Turns in one plane each, and the order they were made in; the first pair answered
K_31:
[ 1.44 -0.56  0.38  1.12 -0.25 -0.31 -0.37 -1.37 -1.76  2.27  0.81 -0.57] -> [-0.77 -1.24 -0.14 -0.17  0.89  0.39 -0.19 -0.95 -2.69  1.08  0.92 -1.13]
[ 1.90  2.36  0.15 -0.66  0.21 -0.07 -1.97  1.67 -1.72 -1.94 -1.58 -0.08] -> [ 2.59  0.88  0.30 -0.53 -0.86  0.82  1.47  1.12  1.21  3.03  0.82 -1.15]
[ 3.35 -0.35  0.53  2.15 -3.12  0.62 -0.70  1.00  2.15  2.99  0.89  0.58] -> [-3.55 -2.64 -1.23 -1.57  0.82  2.93  0.43  2.27 -0.64 -0.36  1.46 -1.37]
K_676:
[-4.20 -0.76 -0.13 -1.36  3.38  0.87  0.44 -1.55 -1.05 -2.14 -1.56  0.24] -> [-1.25 -1.72 -0.05  0.25  0.70  1.98  3.00  0.00  2.61  4.18  1.25 -0.56]
[-0.74  0.19 -1.66  1.85  1.67  3.42 -5.13  3.68 -1.20 -1.15  0.27  1.01] -> [-4.90 -1.33 -1.67 -0.99  4.26  3.40 -1.52 -0.29 -1.06 -1.52  0.52 -0.36]
[-0.48 -0.76  0.79 -0.54  0.68 -0.27  1.26 -2.68  0.51  0.43  0.17  0.24] -> [ 1.78 -0.23  0.75  1.06 -1.03 -0.06  0.23 -0.68  1.07  1.58  0.51  0.84]
K_970:
[ 0.69 -2.16  0.66  1.72 -0.61 -0.55  1.09 -2.76  0.67  0.44 -1.51 -1.20] -> [ 1.21 -1.34  0.65  2.22 -0.66 -0.91 -0.51 -2.27 -0.15 -0.98 -2.31 -0.59]
[ 1.20 -0.22  1.12 -0.19 -0.07 -0.05  0.68 -1.34  1.09  1.60  0.85 -0.46] -> [ 0.60  0.37  1.33 -0.48  0.59 -0.76 -0.22 -2.38  0.12 -0.28 -0.29 -0.03]
[-0.47 -2.83 -2.05 -1.51  1.97 -0.69  3.79 -0.81  1.66  0.24  0.92 -1.72] -> [ 0.09 -0.79 -1.72 -0.96  2.59 -2.18 -0.17 -1.04 -1.04 -4.45 -1.72 -0.10]
K_329:
[ 3.31  1.51 -0.68  1.36 -2.14 -1.23 -2.02 -0.65  0.60 -0.24 -0.56  1.52] -> [-1.77 -1.24 -1.53 -2.05  0.46  0.56  2.50 -2.35  1.33  1.12  1.46 -0.84]
[ 0.51 -3.00 -1.58 -1.56 -0.08  1.81  1.68 -1.91 -0.33 -0.68  2.38 -0.18] -> [ 2.44 -1.21 -1.35 -0.09 -0.96  1.18 -1.82 -0.44 -1.94 -3.05  0.81  1.18]
[-0.90  0.04  1.65 -0.45 -2.12 -0.12  1.24  2.65  0.90  1.10 -0.31  1.46] -> [-2.21 -0.12  1.42 -0.99 -1.36  0.31  0.96  2.84  0.01  0.02 -0.40  1.26]
Then:
Each pair is two turns apart.
[ 0.54  0.43  0.06 -0.17 -0.14 -0.73 -1.43  0.20 -1.22 -1.57 -1.10  0.38] -> [-0.61 -1.06 -0.61 -0.79 -0.11  0.83  0.52  1.59 -0.19  0.70  0.75 -0.84] | K_970, K_329
[ 0.79 -0.64 -1.23  1.23 -1.08  2.66 -2.60  7.45 -1.34 -0.59  1.72 -0.43] -> [-2.29 -1.48 -1.71 -0.56  0.77  3.03 -1.55  6.54 -2.28 -1.98  1.75 -1.11] | K_676, K_970
[ 1.71  1.13  1.51  1.62 -1.04 -0.55 -1.78  0.61  0.77 -1.81 -1.72  1.55] -> [-2.09 -0.26  0.51 -0.52  1.18  0.69 -1.05  1.23 -0.61 -3.36 -1.21  0.38] | K_31, K_31
[-1.62 -0.63  1.00 -0.27 -0.55  1.50 -1.08  1.41  1.53  1.15 -0.12  0.19] -> [-2.71 -0.48  1.19 -0.83  0.44  1.07 -1.11  0.25  0.68 -0.16 -0.83  0.27] | K_31, K_676
[-3.69 -1.77 -0.35 -2.02  2.66  1.08  2.36  0.35 -0.68 -0.67  0.68 -1.47] -> [ 0.73 -1.26  0.91  0.24 -0.27  0.02  3.50 -0.65  2.45  3.62  1.49 -0.85] | K_31, K_31
[ 2.17  1.23 -0.36  0.46 -2.71 -0.34 -1.86  1.57  1.76  0.62 -1.15  0.64] -> [ 0.87  0.94  0.29 -0.67 -1.75 -1.48  0.60 -2.49  2.70  1.30 -1.26  0.34] | K_676, K_329
[ 0.02  0.22  0.09 -1.52  0.05 -0.17 -0.49 -3.21 -1.62 -1.97 -1.66 -1.84] -> [ 2.81  1.02  0.61  0.07 -1.77 -0.66 -0.90 -2.81 -0.37 -0.26 -1.55 -1.27] | K_31, K_970
[ 2.61  1.23  1.62  1.37 -0.80 -2.02 -0.95 -2.47  1.10  0.09 -1.48  0.37] -> [ 0.14  0.98  0.28  0.35  0.81 -0.54 -3.07  0.89 -1.67 -3.18 -1.77  0.17] | K_31, K_329
[ 0.93  1.02  0.57  0.56 -0.29 -1.28 -2.01 -0.22 -1.26 -1.85 -0.82  0.57] -> [-1.52 -1.21 -0.62 -1.06  0.38  1.10  0.67  1.70 -0.41  0.53  1.57 -1.28] | K_970, K_329
[ 0.61 -0.37 -0.21  0.23 -0.45  0.43 -0.67  0.65  0.24  0.41 -0.58  0.40] -> [-0.62 -0.88 -0.20 -0.56  0.25  0.41  0.41 -0.48  0.25  0.33 -0.44  0.02] | K_676, K_676
[ 0.95 -0.05 -0.20  2.13 -1.86  0.18  0.33  2.32  0.88  2.18  1.74  0.59] -> [-1.81 -0.76 -1.06  0.73 -0.10  1.22  0.13  3.55 -0.80  0.25  1.77 -0.01] | K_329, K_676
[ 2.09 -0.53  1.47  1.59 -1.55  2.05 -2.86  1.58 -1.81 -1.32  0.23  0.95] -> [-1.77 -2.32  1.62 -1.33  0.67  1.88  1.79 -2.95 -0.60 -0.03  1.07 -0.68] | K_31, K_970
[-0.21  1.09  0.76 -1.58  0.65 -1.65 -1.06 -0.32 -0.17 -1.30 -1.00  2.23] -> [-0.77 -0.39 -0.20 -1.85  0.20  0.43  0.46  2.48  0.91  1.41  1.29  0.97] | K_970, K_31
[ 1.11  0.71  0.16  0.25 -1.46 -0.18 -0.79  0.52 -0.22  1.21  0.31  0.22] -> [-0.42 -0.02 -0.35 -0.55 -0.79  0.75 -0.54  1.65 -0.88  0.79  0.81 -0.30] | K_31, K_676
[ 1.45  3.02  0.61  1.08 -1.69 -1.74  2.11 -3.29 -0.14 -0.69 -2.19  0.33] -> [ 2.31  2.37  0.35  1.49 -2.72 -0.73  3.14 -1.46  1.16  1.98 -0.69 -0.29] | K_970, K_970
[ 0.03 -1.07  0.14 -1.59 -1.63  0.65  1.53 -0.30  1.59  3.45  0.60  0.29] -> [ 2.34  0.23  0.47 -0.13 -2.69 -0.10 -0.77  0.64  1.03  2.46 -0.36  1.49] | K_329, K_329
[-2.13 -0.37  2.51 -3.71  2.71 -3.32  1.38 -4.14  1.03 -0.69 -0.21  0.00] -> [ 0.42  0.54  3.29 -2.45  1.33 -4.25  0.85 -4.66  1.90  0.26 -0.60  0.71] | K_676, K_970
[ 0.66  0.27 -1.84 -0.88 -0.49 -1.57  1.29  1.92 -0.11  1.09  0.12  0.93] -> [ 1.04  0.68 -1.81 -0.51 -0.54 -1.89  0.57  1.82 -0.54  0.55 -0.21  1.25] | K_31, K_31
[ 1.68 -0.10 -0.20  1.77 -0.40  0.02 -0.51  1.33  0.24  0.43 -0.52  0.44] -> [ 0.90 -0.38 -0.52  1.49  0.01  0.57 -0.56  2.16 -0.04  0.12 -0.24  0.25] | K_676, K_970
[ 0.02 -0.87 -0.80  0.18 -0.94  0.69 -1.06  2.77  0.11 -0.56  0.26 -0.57] -> [ 0.64 -0.28 -0.52  0.60 -1.05 -0.06 -1.87  2.15 -0.16 -1.40 -0.46  0.07] | K_970, K_329
[-1.02  0.20 -1.58  0.13 -2.08  0.70  1.89  1.20 -1.81  0.62  2.41  1.06] -> [-0.46  0.38 -1.38  0.32 -2.33  0.52  2.28  0.58 -1.32  1.13  2.43  1.09] | K_970, K_676
[ 0.02  0.48  0.14 -0.28 -0.22  0.93  0.94  0.57 -0.11  0.64  0.10 -0.74] -> [ 0.63  0.72  0.37  0.16 -0.50  0.67  0.58  0.67  0.03  0.68 -0.01 -0.48] | K_329, K_329
[ 1.60  1.21  0.42  2.14  0.23 -0.97 -1.54 -0.04 -0.61 -0.85 -1.23  1.63] -> [ 0.90  1.06  0.00  1.91  0.66 -0.54 -1.97  0.92 -1.31 -1.38 -1.22  1.39] | K_970, K_676
[-0.71 -2.70 -3.00 -0.87  0.83  2.09 -2.93 -1.67 -0.59  2.98  1.59 -1.02] -> [ 1.24 -1.98 -2.18  0.01 -0.03  0.95 -2.69 -3.19  0.41  4.02  1.14 -0.38] | K_31, K_329
[-0.83 -1.18  2.19 -1.31 -2.27  1.15  1.56 -0.16 -0.70  0.93  1.56  0.25] -> [ 1.09 -0.21  2.72 -0.20 -3.14  0.25  0.36 -0.46 -0.68  0.76  0.84  1.21] | K_31, K_31
[-0.03  1.65  0.13 -0.33  1.03 -0.81 -4.57  1.78 -1.26 -3.72 -1.51  1.45] -> [-4.22 -0.66 -0.59 -2.97  3.10  0.54 -1.19  0.61 -0.97 -2.95 -0.08 -0.38] | K_329, K_329
[ 4.18  1.29 -1.84  3.56 -2.32  0.06 -0.08  3.01  0.78  3.22 -1.45  1.66] -> [-0.85  1.51 -0.89  0.13  1.96 -2.57  1.65 -4.93 -1.09 -1.75 -4.36  1.57] | K_970, K_970
[-1.39 -1.63 -0.25 -0.43  0.85  1.43  0.85  0.82  0.53  1.67  0.85 -1.40] -> [ 1.17 -0.61  0.00  1.19 -0.66  0.91 -0.67  2.01  0.83  2.07  0.47 -0.47] | K_329, K_31
[-2.53 -1.94 -1.02 -1.29  0.24  1.72  4.26 -1.11  3.03  3.58  2.52 -2.50] -> [-0.16 -0.99 -2.24  0.96 -1.48  3.27 -0.57  6.00  0.91  1.92  2.45 -1.55] | K_329, K_970
[ 0.74 -0.69  0.28  0.82 -1.46  0.49 -0.06  1.16  0.64  1.59  1.12 -0.21] -> [ 0.06 -0.92  0.00  0.41 -1.30  0.91  0.00  1.73  0.36  1.32  1.27 -0.53] | K_676, K_970
[-2.52 -1.91  0.44 -0.55 -0.53  0.18  1.80  1.73 -0.36  0.72  0.86 -1.41] -> [ 0.57 -0.84  1.25  1.14 -2.41 -1.00  1.44  1.05  0.99  2.50  0.65 -0.49] | K_31, K_31
[-1.65  0.26 -1.45 -0.02  0.72  0.96 -0.83  1.41 -2.27 -1.42 -0.75 -0.47] -> [ 1.05  0.21 -1.08  1.46 -1.37  1.11 -0.19  2.27 -0.34  1.82  0.34 -0.30] | K_970, K_329
[ 3.23  0.37  1.29  1.40 -2.43 -0.95  0.17 -1.38  2.02  2.76 -0.13  1.34] -> [ 3.28  0.04  0.56  1.68 -2.73  0.12 -0.55  1.00  1.70  2.81  0.61  1.12] | K_676, K_970
[ 0.39  1.46  2.30  2.46 -1.58  1.16 -2.83  2.29 -0.14 -0.98  0.69  0.37] -> [-2.99  0.56  1.60  0.38  0.46  1.66 -1.92  1.45 -1.39 -2.78  0.60 -0.36] | K_970, K_31
[-1.14 -0.19  0.18 -0.81 -0.39  0.72  3.82 -1.68  1.23  3.23  1.76 -0.37] -> [ 0.77  1.59 -0.77  1.19 -1.35  1.31 -2.24  4.12 -1.97 -0.57  0.45  1.24] | K_31, K_970
[-3.48 -2.10 -0.56 -1.20  0.66  0.52 -2.73 -3.63 -3.03 -4.43 -2.49 -0.94] -> [ 3.74 -2.11 -0.34  3.10 -4.77  1.79 -2.59  1.58  1.17  3.03  0.66 -0.63] | K_676, K_676
[ 3.93 -0.52 -1.76 -0.55 -1.79  0.75 -0.69  2.08  2.76  4.03 -1.80 -0.51] -> [ 3.27 -0.96 -1.57 -1.08 -1.34  0.64  0.74  0.89  3.35  4.65 -1.44 -0.91] | K_676, K_31
[-0.73 -1.93 -1.68 -1.58  1.42  0.44 -0.28  1.48 -1.45 -2.59 -2.84  0.43] -> [-0.87 -1.75 -1.32 -1.75  1.70 -0.16  0.31 -0.01 -1.35 -2.74 -3.17  0.49] | K_676, K_970
[-2.12  0.09  1.60 -1.27  1.46 -0.16  0.70 -1.49  0.01 -0.29  1.38 -2.01] -> [-1.96  0.21  0.84 -0.83  1.34  0.67 -1.23  1.48 -1.26 -1.43  1.28 -1.80] | K_676, K_31
[-1.63 -0.83  0.31 -0.47  0.89 -0.98  1.59 -0.98 -1.23 -1.67 -0.28  0.26] -> [-0.77 -1.00  0.65 -0.22  0.31 -1.13  2.71 -1.60 -0.02  0.05  0.17  0.11] | K_329, K_329
[-0.21  1.59  0.44 -0.73  1.29 -0.57 -1.36 -3.68 -0.57 -0.75 -1.24 -0.06] -> [-0.92  1.43  0.08 -1.04  1.75 -0.14 -1.86 -2.60 -1.38 -1.50 -1.25 -0.19] | K_970, K_676
[ 1.50  1.07  0.55  1.42 -0.63 -1.69 -1.83 -0.52 -0.44 -0.94 -1.44  0.68] -> [ 0.39 -0.27  0.60  0.47 -0.52 -1.13  1.45 -2.23  1.52  1.94  0.10 -0.41] | K_676, K_676
[-0.55  1.03 -0.93  0.31  0.61 -0.02 -1.55 -1.17 -0.77 -2.64 -1.38  0.23] -> [-1.31  0.38 -1.42 -0.09  0.81  0.85 -1.34  0.02 -1.14 -2.54 -0.84 -0.23] | K_970, K_676
[-0.55  0.21  0.62  0.84  1.30 -0.29 -0.21 -0.96 -0.85 -0.39 -1.42 -0.05] -> [ 0.21 -0.41  0.29  1.22  0.46  0.52  0.83  0.30  0.26  1.96 -0.10 -0.56] | K_970, K_970
[ 0.08  0.56  1.41 -0.20  0.52 -1.66  0.04 -4.74  0.45 -1.17 -1.52  0.48] -> [-3.02 -1.10  0.14 -1.99  1.99  0.29  1.32 -2.94 -0.20 -1.18 -0.04 -1.06] | K_676, K_31
[ 0.37  2.14  1.03  0.98 -1.09  0.62 -2.38  0.82  1.73  1.88 -1.56  2.88] -> [-1.84  1.49  0.12 -0.04  0.13  1.88 -2.92  2.70  0.37  0.38 -1.23  2.40] | K_31, K_329
[-2.49  0.23  0.30 -1.46  1.10  0.38 -1.90  1.14 -3.08 -3.30 -1.25  0.45] -> [-2.70 -1.89 -0.16 -1.93  0.22  2.18  2.15  2.01 -0.08  2.11  1.92 -1.40] | K_970, K_970
[ 0.45  0.00 -1.59  2.15  0.31 -3.32  0.87 -4.17  1.56  2.11 -0.51  1.50] -> [-2.98 -1.15 -2.50  0.23  2.32 -2.24  1.82 -3.99  0.41  0.65 -0.21  0.56] | K_970, K_329
[-1.64 -2.51 -0.36 -2.66 -0.92  0.34  4.07 -0.29  0.97  2.72  2.30 -0.68] -> [ 1.80 -0.53 -0.88  0.05 -2.89  0.72 -1.60  5.29 -1.26  0.29  1.12  1.16] | K_31, K_970
[-3.58 -0.21 -0.25 -1.64  2.67 -1.06  0.90 -2.38 -0.82 -4.40 -0.95  0.43] -> [-2.05  0.61  0.62 -0.95  1.90 -2.15  1.05 -4.22  0.02 -3.88 -1.46  1.12] | K_676, K_970
[-1.63 -0.25 -2.51 -2.74  0.94 -0.02  1.15 -1.66 -1.22 -1.92  0.00 -0.42] -> [ 1.32  1.14 -1.28 -1.17 -0.44 -1.80  0.71 -3.68 -0.06 -1.15 -1.05  0.61] | K_31, K_676
[ 2.29 -0.25 -0.90 -1.32 -0.44 -1.30 -0.06 -3.35 -0.74 -0.14 -1.91  0.71] -> [ 3.28 -0.97 -1.20 -0.71 -1.67 -0.20  0.85 -1.52  0.66  2.53 -0.37  0.26] | K_970, K_970
[-2.73  0.27  0.33 -0.32  1.06 -0.55 -0.56 -0.21 -0.74 -1.66  0.99 -0.20] -> [-2.30  0.56  0.76 -0.24  0.99 -1.00 -0.44 -1.26 -0.41 -1.49  0.67  0.11] | K_676, K_970
[-4.25 -1.98 -1.50 -2.52 -0.62  0.30 -1.75  0.08 -3.37 -4.05 -0.47  1.78] -> [-0.10 -0.50 -1.11  0.07 -3.25 -0.30 -4.40  2.34 -3.11 -3.26 -0.81  3.01] | K_676, K_329
[-0.26  0.01  0.95 -0.91  0.24 -1.66  2.17 -4.42  0.75 -0.04 -0.07 -0.08] -> [-0.32 -0.60  0.74 -0.98 -0.07 -0.87  2.91 -3.65  1.38  1.44  0.80 -0.63] | K_329, K_676
[-2.89 -2.58 -1.78 -1.56 -0.79  0.97  3.40  2.09 -0.77  1.47  2.98 -1.45] -> [-0.66 -2.19 -1.63 -0.20 -2.16  0.94  2.93  3.02  0.09  2.80  3.37 -0.96] | K_329, K_970
[ 0.60 -0.03  1.53  0.83  2.49  0.60 -1.57 -2.98  0.22  0.25 -0.61  1.60] -> [-0.69 -0.59  1.20  0.03  3.24  1.15 -1.17 -2.75 -0.36 -0.27 -0.39  1.12] | K_31, K_31
[ 3.89  0.36 -0.28  2.11 -2.03  1.08 -1.25  1.80 -0.05 -1.27  1.07  2.29] -> [-1.71 -0.89 -0.40 -1.60  1.81  0.66  1.51 -2.59 -1.35 -3.92  0.36  1.26] | K_329, K_970
[-1.38 -0.07  0.78 -2.10  1.43  1.03  0.59 -0.89  0.01 -0.32 -0.91 -0.98] -> [-0.74  0.32  1.26 -1.92  1.22  0.45  0.77 -1.83  0.40 -0.20 -1.25 -0.68] | K_676, K_970
[-3.79 -1.90 -0.76 -3.00  2.98  1.79  3.57 -1.60  0.55  0.94  1.58  0.66] -> [ 2.09 -0.22  0.65  0.09 -0.33 -0.06  3.26 -2.74  3.29  4.41  1.42  2.12] | K_31, K_31
[ 3.54  3.10  0.64  0.69  0.26 -2.61 -4.06 -2.65 -1.51 -3.42 -2.84  3.60] -> [ 0.75 -1.08  0.32 -1.62  0.62 -0.39  4.72 -4.87  3.46  4.72  2.02  0.16] | K_970, K_970
[ 0.87 -3.14 -5.18 -0.81 -0.40  3.00  0.98  5.81 -3.85  0.55  2.47  0.61] -> [ 1.01 -3.67 -4.93 -1.00 -0.75  3.16  2.82  4.92 -2.45  2.49  3.32  0.14] | K_329, K_329
[ 1.62  0.13  2.11  1.76  2.09 -1.24 -1.59 -1.47  3.66  1.11 -1.42  1.48] -> [-1.31 -0.25  1.29  0.37  4.03 -0.49 -2.89 -0.12  1.19 -2.30 -2.07  1.14] | K_31, K_970
[-1.42  1.23 -0.29 -0.53  0.58  0.03 -1.67  1.08 -1.32 -3.07 -1.32  1.12] -> [ 0.83 -0.03 -0.10  0.60 -1.45  0.96  1.31  1.75  2.08  2.64  1.38  0.43] | K_676, K_676
[-4.50 -2.32 -3.22 -1.72  2.79  1.71 -0.76  6.85 -2.72 -3.28  0.86  0.60] -> [-3.12 -3.92 -1.60 -1.89  1.35  0.92  6.18  1.24  3.11  4.51  3.36 -0.73] | K_31, K_329
[-1.84  0.70 -1.00 -1.72  2.19  2.56  2.07 -2.02  0.50 -0.18 -0.90 -0.04] -> [-0.86  1.55 -0.41 -1.15  1.83  1.35  1.38 -3.30  0.27 -0.88 -1.81  0.65] | K_329, K_676
[ 0.50  0.31 -0.31  0.03 -0.82 -0.31  0.80 -2.31  0.10  0.79  1.85  0.35] -> [ 0.20 -0.12 -0.68 -0.07 -0.84  0.42  0.99 -1.09  0.14  1.29  2.47 -0.08] | K_31, K_676
[-1.34  0.93 -0.17  0.06  0.63 -1.35 -1.87 -2.52 -0.30 -3.09 -1.91  0.70] -> [ 2.25  1.39  0.26  2.25 -1.89 -1.40 -1.87 -1.39  1.67  0.03 -1.05  1.19] | K_31, K_676
[-1.11 -0.64 -0.40  0.58  0.38  0.38  0.67  0.89  2.03  2.59  1.21 -1.98] -> [-2.37  0.43 -0.59  0.10  1.78 -0.37 -1.86  0.53 -0.56 -1.82 -0.85 -1.15] | K_676, K_676
[-1.80 -0.76  0.17 -1.07 -0.42 -0.17 -0.76 -0.04 -0.60 -2.88 -1.16 -1.40] -> [-0.55 -0.17  0.49 -0.33 -0.92 -0.79 -1.44 -0.38 -0.57 -2.94 -1.57 -0.82] | K_676, K_31
[ 0.80  0.14  1.48 -0.30  0.59 -1.38  3.63 -3.97  2.52  1.19  0.64 -2.55] -> [ 2.54  0.61  1.73  0.79 -0.45 -1.42  3.08 -3.05  3.00  1.89  0.74 -2.19] | K_676, K_970
[ 2.27 -0.11  1.27  0.56 -0.61 -0.39  1.52 -1.78  1.82  2.54  0.95  0.64] -> [-1.04 -0.51  0.95 -1.47  1.80 -0.58  1.98 -3.54  0.27 -0.15  0.11  0.30] | K_970, K_31
[-0.03  1.92  0.19  0.37  0.68 -0.94 -2.92  0.92 -1.59 -3.92 -1.74  1.03] -> [-3.89 -0.73 -0.96 -2.05  2.20  1.32  0.93  1.46 -0.83 -1.96  0.61 -1.23] | K_31, K_31
[ 3.09  1.37  1.85  0.98 -0.42 -0.73 -0.12 -0.28  0.78  0.41 -1.39  1.22] -> [ 0.82  1.34  1.60 -0.39  1.30 -0.86 -0.50 -1.18 -0.91 -2.09 -2.33  1.10] | K_329, K_31
[ 0.41  0.50 -1.14 -0.41 -0.55  0.28 -0.19  2.76  0.16 -0.12 -0.04 -0.29] -> [-0.56  0.21 -1.20 -0.82 -0.12  0.35  0.11  2.53 -0.09 -0.65  0.00 -0.55] | K_676, K_970
[-8.26 -2.66 -0.87 -2.89  3.07  2.34  4.01 -0.48  0.06  2.31  0.39 -1.98] -> [ 0.07 -1.28  0.07  2.07 -2.60  2.02  2.84  2.91  3.75  8.61  1.88 -0.67] | K_329, K_31
[-0.57 -0.58  1.08 -0.75 -1.18  0.48  2.74  2.82  2.32  2.41  1.89  2.42] -> [ 1.38  1.09  1.39  0.72 -1.80 -0.53 -0.47  3.75  0.96  0.18  0.30  3.83] | K_329, K_31
[-3.08 -1.22 -1.37 -1.47  2.43  0.60 -0.14 -0.15 -1.17 -2.17 -0.17 -1.07] -> [-0.85 -1.60 -1.82  0.08  0.32  1.98 -0.28  3.51  0.12  0.81  1.76 -1.37] | K_970, K_970
[-2.15  0.88  0.32 -0.94  1.76 -0.74  0.04 -1.21 -1.71 -3.06 -1.53  0.30] -> [-3.03  0.21 -0.09 -1.33  2.04  0.10  0.36  0.04 -1.83 -2.81 -0.79 -0.24] | K_970, K_676
[-0.89 -0.23  1.49 -1.11  0.98 -2.53  2.90 -6.74  1.16  0.36 -0.26  0.26] -> [ 3.81  2.31  1.35  2.37 -1.61 -2.96 -3.43 -1.62 -0.81 -1.92 -1.90  2.58] | K_676, K_676
[-4.44 -0.98 -0.19 -0.80  2.33  0.11 -0.41 -0.91 -1.81 -3.05 -0.26  0.27] -> [ 1.92 -0.51  0.13  2.98 -2.25  0.81 -0.97  2.92  1.40  2.67  1.66  0.93] | K_970, K_31
